In the rows, 128 means zero.
One turn or mirror swaps these rows in pairs. Which row does each one swap with?
The rows were stretched afterwards, more along some directions than others.
Tuk: [161 158 146 109 181 134 165 138 118 154 100 124  94 147  98 144 126  84]
mev: [116 120 120  93 135 110 147 115  98 121  92 136 142 122 103 133 126 125]
zam: [124 147 143 113 125 144 141 130 121 124  70 123 125 137 123 123 135 129]
Gagef: [139 166 139  85 144 133 180 106 113 162 111 134 100 120  68 128 127  77]
sezos: [127 136 119  68 136 128 145 131 126 136 134 150 132 124 135 143 121 143]
zuso: [110 116 135 141 123 131 134  98 122 110 102 100 138 137 106 117 144 128]
Semos: [132 136 118  71 144 126 144 132 123 144 133 148 138 122 129 144 117 137]
piguz: [107 124 123 108 114 111 148 115 101 117  75 124 145 118  97 140 124 124]
zubi: [107 124 118 141 104 133 140  88 125 121  96 109 136 127 112 116 141 121]
lis: [121 117 119 111  96 124 122 115 145 137 122 126 147 104 133 130 105 130]
bire: [153 142 143 118 180 135 150 141 124 149 119 129 100 144 115 146 126  94]
liseg: [160 135 128 115 172 119 151 120 118 130 118 112 121 144  74 128 142 125]
natu: [113 148 108 126 142 139 170 108 128 139 114 152  81 153 126 121 160 119]
Safi: [146 138 153  71 109 119 122 151 107 129 103 132 149 119 104 132 104 130]
Robu: [ 92 125 115 139 111 126 147  90 136 131 111 151  96 128 130 109 144 106]
taz: [131 124 123  88 115 131 128 120 149 143 138 134 137 115 139 131 111 134]
buru: [144 128 135  77 101 117 116 146 113 131 126 137 156 112 111 126 105 135]
Dut: [119 101  98 156 157 119 130 113 139 119 128 126 130 134 130 125 141 121]
neno: [102 123 120 151 109 135 142  91 124 116  93 107 133 131 110 114 148 124]
vogas: [113 130 128 120 116 111 155 100  96 120  65 117 133 117  73 127 129 108]
fov: [122  99  96 137 159 114 131 111 139 123 131 138 123 132 135 125 134 118]
dukel: [127 138 125  72 139 133 144 135 130 140 134 148 133 123 139 141 116 134]
Buniz: [ 88 123 117 141 107 128 141  94 133 128 110 154 103 124 132 102 141 106]
kebu: [168 149 143  97 184 130 161 141 116 155 109 126  98 151 102 147 121  89]
Gisis: [ 96 123 133 137 116 127 131 105 128 130 118 153 110 121 126 106 130 100]
Fut: [119 114 120 109 100 120 122 117 144 138 116 122 149 102 124 124 102 116]
sunu: [116 138 117  94 132 119 171  86 118 141 120 138 107 114  75 119 132 101]
tuned: [101 120 128 103 109 110 145 116 101 110  74 133 139 120 103 130 123 124]
vikim: [129 117 149 112 106 123 106 126 106 119 105 111 158 107  94 110 112 118]
vogu: [106  89  87 132 125 112 117 104 146 119 143 139 141 115 142 116 132 136]
Kek: [110 130 119 137 108 134 143  97 126 121  85 105 136 128 110 121 139 121]
Pepo: [118 145 120  91 138 121 177  89 119 146 116 136 103 116  70 115 134  86]
nefev: [157 136 132 118 172 120 153 116 117 128 111 108 119 145  71 121 147 122]
saf: [ 91 131 114 130 112 126 153  95 136 131 108 158  89 129 129 115 145 111]
fipoz: [139 104 105 141 168 117 128 124 129 131 131 129 128 137 133 136 132 119]
ponas: [152 171 148  85 163 135 179 121 113 162 106 130  94 132  75 134 124  74]
zage: [118 138 133  71 141 130 147 128 114 134 118 147 134 118 120 138 120 129]
Dulam: [143 126 137  70 106 113 119 149 115 128 117 133 157 114 108 127 103 134]
vepek: [161 136 130 116 179 124 147 123 122 131 131 115 116 148  84 129 146 127]
Zato: [122 144 128 126 117 141 146 126 123 132  72 120 121 144 129 124 134 121]
vifa: [136 133 125  78 126 133 134 128 142 144 145 141 131 121 141 140 113 140]
Rugad: [124 157 122 122 146 144 166 124 123 140 124 151  83 146 118 132 160 119]
kire: [158 159 148 103 181 137 170 138 119 154 108 129  90 150 101 144 127  83]
Tameb: [110 120 130 137 143 119 135  97 119 119 125 133 114 123  91 111 152 134]

zage swaps with bire
Gisis swaps with zuso
vogas swaps with vogu

